In the data rows, 128 means zero.
Some points, each followed by its number:
[ 80. 120.  86. 124.  82. 205. 198. 124. 196. 137.  93.  89. 104. 149. 178. 192. 167. 151. 176.  81.] 0
[133. 151. 154. 149. 138. 137.  99. 172. 112. 183. 112. 110. 139. 150. 131.  92. 152. 115. 108. 115.] 1
[ 72.  83.  53.  65.  88. 164. 165.  63. 227.  16. 130. 180. 135.  75. 100. 255.  55. 205. 201. 135.] 2
[ 55. 113.  61. 124.  94. 180. 193. 121. 207. 148. 114.  97. 109. 146. 206. 174. 155. 151. 176.  90.] 3
[144. 151. 167. 126.  71. 120. 120. 132. 116. 138. 151. 101. 162. 106. 130. 113. 121. 133. 121. 110.] 4
[136. 123. 122. 134. 138. 131. 123. 138. 141. 111. 112. 136. 117. 133. 121. 151. 117. 126. 130. 144.] 5
[101. 122. 157. 105. 103. 150. 136.  74. 137. 145. 178. 121. 176. 112. 122. 129. 165. 138. 146. 112.] 6
[140. 235. 171. 135.  97. 137.  60. 175. 101. 175.  92. 155. 157. 140.  92.   0. 131. 195.  80. 129.] 7
[ 93.  58. 109.  92. 175. 182. 116. 116. 118. 155. 142. 159. 110. 190.  72. 173. 165. 126. 166. 128.] 8
[127. 106. 126. 112. 126.  78. 147.  73. 115. 114. 149. 101.  89. 122. 146. 140. 121.  83. 131. 149.] 9
[153. 151. 134. 147. 107.  98. 112. 148. 121. 120. 101. 145. 118. 118. 119. 126.  81. 121. 114. 158.] 10
[103.  77. 110. 115. 124. 165. 144. 164. 195. 135. 137. 105. 129. 114. 129. 240. 144. 158. 160. 102.] 11
[127.  87. 120. 143. 125.  86. 184.  49. 116. 109. 171.  90. 128. 112. 140. 192. 145.  99. 122. 124.] 12
[155. 113. 108. 192. 198. 104. 162.  63.  64. 194. 149.  75. 106. 178. 161. 134. 232.  23. 120.  86.] 13
[115.  86.  69.  95. 172. 161. 110. 130. 166.  98. 166. 161. 149. 107. 106. 176.  92. 139. 132. 160.] 14
[ 99. 124. 116. 127. 149. 146. 127. 159. 145. 146. 146.  93. 109. 142. 173. 124. 145. 134. 135. 125.] 15
[156. 100. 134. 140. 175. 117. 128. 105.  96. 147. 141. 126. 120. 140. 108. 132. 156.  95. 113. 142.] 16
[159. 116. 159. 139. 155.  84. 103. 149. 104. 152.  93. 119. 128. 143.  96. 138. 143. 100. 118. 116.] 17
[187. 120. 153. 149. 132. 103. 109. 165. 112. 110. 142. 153.  77. 130. 116. 182.  76.  94. 129. 201.] 18
[131. 107. 114. 137. 133.  98. 163.  85. 137. 111. 158.  99. 133. 108. 167. 180. 137. 109. 121. 121.] 19
[179. 162. 130. 139. 130. 112.  83. 212. 124.  94. 114. 182. 107. 108. 118. 127.  76. 123. 158. 175.] 20
[107. 126. 146. 122. 129. 169.  92. 216. 131. 189. 110. 148. 136. 174.  91. 131. 154. 145. 138. 116.] 21
[128. 162. 107. 118. 119. 132. 104. 159. 160.  79. 103. 130. 114. 133. 169.  77. 127. 115. 141. 123.] 22
[100.  87. 133. 130. 112. 115. 201.  42. 128. 117. 160.  74. 118.  95. 147. 215. 144. 105. 131. 114.] 23
[153. 150. 175. 172. 180.  56. 113.  37.  25. 149. 202. 113. 127. 138.  92.  58. 149.  78.  92. 138.] 24
[153. 146. 125. 146. 172. 126. 112. 162. 101. 158. 118. 129. 102. 160. 132. 111. 144.  80. 132. 145.] 25
[110.  44. 104. 131. 156. 111. 206.  48. 164.  86. 167. 117. 137.  96. 100. 255. 114. 133. 151. 137.] 26
[103.  22. 131.  67.  95.  80. 167.   0. 168.  50. 212. 142. 198.  52.  51. 202.  79. 232. 120. 119.] 27
[ 97. 120. 111. 136. 145. 136. 153. 114. 138. 144. 143. 125. 118. 138. 141. 135. 144. 120. 134. 114.] 28
New points follow, each followed by the number of its nearest point above by angle.
[ 96. 153. 118.  60. 208. 139. 105.  81.  80. 131. 110. 178. 116. 122. 152.   0. 151. 148. 108.  99.] 7
[126. 106. 130. 136. 126. 104. 152.  93. 127. 114. 142. 105. 140. 120. 134. 158. 135. 126. 133. 119.] 12
[138. 161. 118. 126. 119. 101. 123. 129. 130. 110. 138. 136. 110. 118. 152.  99. 109. 112. 110. 120.] 22
[137. 153. 145. 138.  83. 128. 109. 136. 126. 146. 122. 126. 163. 138. 130.  82. 128. 149. 108.  98.] 7
[119. 116. 128. 124. 115. 132. 136. 132. 152. 122. 133. 114. 130. 115. 135. 163. 132. 144. 136. 120.] 11
[134. 137. 119. 139. 148. 142. 135. 175. 135. 138. 120. 127. 106. 146. 128. 158. 143.  89. 136. 140.] 25
[162. 113. 140. 155. 144. 120. 156. 162. 122. 129. 133. 101.  97. 145. 130. 206. 136.  90. 131. 154.] 18
[149. 160. 154. 129.  89. 132.  86. 189. 133. 128. 114. 153. 150. 144. 108. 136.  82. 172. 138. 137.] 20
[128. 112. 121. 147. 158. 116. 144. 110. 101. 147. 124.  99. 122. 147. 148. 119. 174.  74. 113. 117.] 13
[157. 117. 134. 154. 124. 128. 109. 178. 138.  96. 117. 169. 142. 118.  94. 162.  70. 142. 129. 157.] 20
[133. 109. 139. 149. 137. 134. 152. 120. 149. 128. 142. 125. 157. 129. 115. 171. 121. 127. 135. 150.] 26
[105. 104. 118. 110. 120. 117. 138.  47. 139.  84. 139. 140. 129. 102. 124. 108. 114. 133. 139. 128.] 27
[127. 144. 143. 142. 132. 175. 117. 185. 151. 161. 119. 143. 122. 159. 123. 113. 144. 122. 123. 136.] 21
[255. 163. 202.  97.  60.  38.  44. 255. 177.   0.  81. 255.  66. 101.   0. 204.   0. 164. 126. 255.] 20
[121. 139. 117. 125. 145. 123. 108. 102.  86. 134. 136. 116. 139. 143. 148.  57. 157. 108. 117. 112.] 24
[123. 121. 108. 121. 139. 123. 130. 118. 141. 130. 124. 106. 117. 125. 151. 119. 140. 128. 143.  99.] 3
[120.  98. 129. 123. 114. 152. 140. 133. 155. 114. 122. 115. 139. 118. 127. 181. 131. 151. 148. 127.] 11
[ 94. 126. 141.  90.  71. 151. 139.  55. 158.  97. 143. 109. 179.  86. 139. 163. 103. 191. 143. 101.] 27
[106. 136. 131. 115. 135. 104. 152.  11.  95.  85. 151. 144. 139. 102.  97.  81. 143. 125. 109. 103.] 24
[158. 104. 133.  99. 135. 141.  62. 148. 134. 122. 103. 172. 149. 129.  66. 112.  82. 191. 132. 148.] 20
[114.  92. 116. 106. 129. 128. 143.  88. 148.  98. 141. 141. 140. 101. 101. 145. 115. 157. 135. 133.] 27
[119. 131. 129. 127. 147. 111. 146.  87. 111. 122. 142. 125. 139. 122. 129. 102. 134. 128. 115. 123.] 24
[133. 123. 133. 119. 145. 160. 105. 191. 139. 161. 111. 122. 135. 147. 127. 149. 163. 156. 144. 113.] 21
[ 95. 120. 111. 126. 142. 108. 138.  40.  95. 131. 139. 130. 151. 119. 131.  79. 119. 130. 126. 115.] 24
